Each row has a name. After each piece below comes the name of the row it's from, unless a question asks for something else. Each question is about the rows just above it.

[  2 -30 -11 -25   3  -4   8  24  -7 -20  -8   4   6 -22  -9  -4  14  34
   3   4   6  21  -8  -4  11   1 -12  -7 -23 -21  16]  <171>
[ 26   2  -8  39 -18  17   2  19  24 -13 -37  -5  20 -21  -6 -32  25  22
  29 -12  10 -28  -7  -3   9 -35 -24 -19   2 -20  -6]  <217>
[ 15   8   2  14 -38  25  91  12 -15   0   3   5  10 -26  51  -3  -5 -34
  11 -30  11  35 -33 -13   5 -41  -9  34 -24 -12  17]  <178>
[  2   7  41 -25  24  -5  -1   1  -8  19   4  22 -69 -38  -5 -12   0  15
 -34  54 -13  14  14  -7  -9  13   7  14   6 -27  -5]  <206>
[ 13  20  30 -41  -1  41  12  39  29 -23   2 -26 -32  24 -18  12  11  12
 -12  17  29  19 -21 -16   6  -2   0 -13 -15 -23   2]  <141>
[ -2  39  -4  23  12  35  -5  -7  -6  -5  -6 -23  -9 -23 -15  44 -24   3
 -19  16   2  28 -24  37  28  -7  11 -13 -31 -35 -14]  <44>
[ -7 -52   5 -49 -20   5   2 -10  24 -12  -1  38 -14   5 -55  14  10  12
 -23 -29  10  28 -23  22  -2 -28  23  12   7 -17  -8]  <23>
[-18  25 -18  -3 -23  19 -39  40  22   7   5  28  24   5  12 -13   7  -4
  22   7 -26  33 -18   2   5  -8  -8   0   3 -21   6]  <192>
[ 15  -1  46 -18 -21  16  31  18  13  -5  13 -19   3 -18  -8  -3  23   5
  19 -27   1  -3  -9  -5   9  29  -7   6 -10  16  -7]  <179>
[ 16   2 -21  -4  -1   8   5  -1  17  23  45  -3 -40 -10 -17 -27  -6 -34
 -19  20  -1  -1   8 -18 -15 -20 -61  -1   2   0   3]  <152>
[-25 -16  14  -2  -8  -7  21  35   4 -51  10 -18   3 -47  -4  10  22 -16
  20  15   3  10  -9  32 -47  50 -16  10 -23  -2  -6]  <30>
[ 20   3  39  -8 -14   7  -1  28 -32 -26   0 -20  -6 -18 -22  41 -14   4
 -15  -4  22  27 -21 -29 -14  15   1 -22  13 -14  28]  <53>
Move every entry of [29] by -1 step of 1. | [28]
Shift each entry of [37 28 -7] by +1 times 1: | [38 29 -6]
How many times does <152> hold [-1]? | 5
Move every entry of [  5  19 -27   1] by +1 step of 1. | [  6  20 -26   2]

[ 24 -44 -56  -6 -15  22 -21  19 -35  31 -40 -19   8 -29 -25 -18  24  37
 -30 -22  52   6 -21 -14  -2 -43 -22  20  -5 -33  27  23  -2 -22 -36 -28
  29 -22 -28 -29  57 -13  13   5  56 -35  51  13   8] -> <130>
[ -1  18 -35 -11 -10  32 -23 -37   3  46   9  -8 -51   1  -1 -44  44  43
   4 -19 -19  -9  36   2  55 -17 -12  19 -23  -8 -54 -17  30  -8  44  30
  29   2  53 -37  33   9   8 -11  -9 -53  22   9 -31] -> <135>
[  1  -1 -46  44  -6 -50  33  16  -7 -43  -1   4  61  18  17  51 -46 -18
  -9 -11  11  33 -24 -12 -53  -1  28 -11  35  -2  43 -13 -37   5 -30 -24
 -61   1 -46  44 -28  -2 -10  10  11  18 -34 -20  18] -> <54>
[ 24 -44 -56  -6 -15  22 -21  19   8  31 -40 -19   8  -9 -25 -18  24  37
 -30 -22  52   6 -21 -14  -2 -43 -22  20  -5 -46  27  23  -2 -34  17  -5
 -44 -52   0 -29  57 -13  13   5  56 -35  51  13   8] -> <82>
[ 11 -34  29  16  19 -14  10  37  -3 -38 -17  11  30 -12 -19  28 -43 -59
   2  41  24 -13 -27  12 -45  26   6 -28   7  13  42  44 -21  17 -34 -34
   0  -5 -44  22 -33 -11  -7   7   3  75 -13   1  33] -> <49>
[ 32 -51  -1   2  -2  -2 -22 -13 -19   8 -48 -10  -8   0 -67 -14 -35 -43
  -2  25  46 -16  24  26 -18 -16  23 -39 -19 -23 -15  76  -9  39 -38 -57
  25 -18 -14 -18   9  -7  -2  -5  15  48   5  13  10] -> <132>
Times [-34] occurs in <49>: | 3
Which row holds [-44  -5   0 -34 -34  17] read backwards? | <49>
Shift each entry of [11 18] by +1 times 1: | [12 19]
How many times does <130> hold [-35]? | 2
Move every entry of [-23 -37   3  46] by -1 step of 1. | [-24 -38   2  45]
Which row holds this, read backwards? [ 44 -44  -1   1] | <135>
[ 42  44 -21  17] with -1 step of 1 on every entry: | [ 41  43 -22  16]

[ 41  37 -23 -23  37  71  37 -23] : <114>
[-10 -27  14  78 -11  71  78  78] : <101>
[ 33 -27  14 -34  42 -24 -10  18] : <70>
Move every entry of [-24] by +1 step of 1. | [-23]
How many times does <114> hold [-22]? | 0
How many times does <101> hold [-11]? | 1
Times [78] occurs in <101>: | 3
Move every entry of [ 14 -34  42 -24] by -1 step of 1. | [ 13 -35  41 -25]
Which row holds [-10 -24  42 -34  14 -27] read backwards? | <70>
which: [ 41  37 -23 -23  37  71  37 -23] | <114>

[ -8 -30  31 -18  44 -24 -12  24  43  33  11  24 -38 -10 -31   1  14  -8
  -5] : <21>
[ 30   2  92 -31  34 -50 -60  38  53  49  13  -8 -19 -23 -60  26  14 -22
 -36] : <138>
[-28  22  19   6  13  -1  11  -4  18  11  22   7 -13  20  -9  -9  -8 -13
  -3] : <102>
[-32   8  13   3  21   0   6  -1  22  13  21  15 -22  17 -10 -12  -4 -10
  39] : <25>
[-31  -4  82 -22  70 -40  -1  32  80  61  82  28 -59   6 -60  -2  10 -29
 -20] : <50>
[ -4  35  29   4  -5  -5  15  -3   7   6  14 -13   7  11 -10   2  -9 -12
 -13] : <168>
[-33  15  89 -17  63 -39   7  27  77  59  45  21 -51  13 -59  -2   4 -33
 -24] : <2>
How many times does <50> hold [82]? | 2
[-31 -10 -38  24  11  33  43  24 -12] is which row, read backwards? | <21>
Count of [38] in <138>: | 1
Times [-10] occurs in <168>: | 1
[21 45 59 77] is which row, read backwards? | <2>

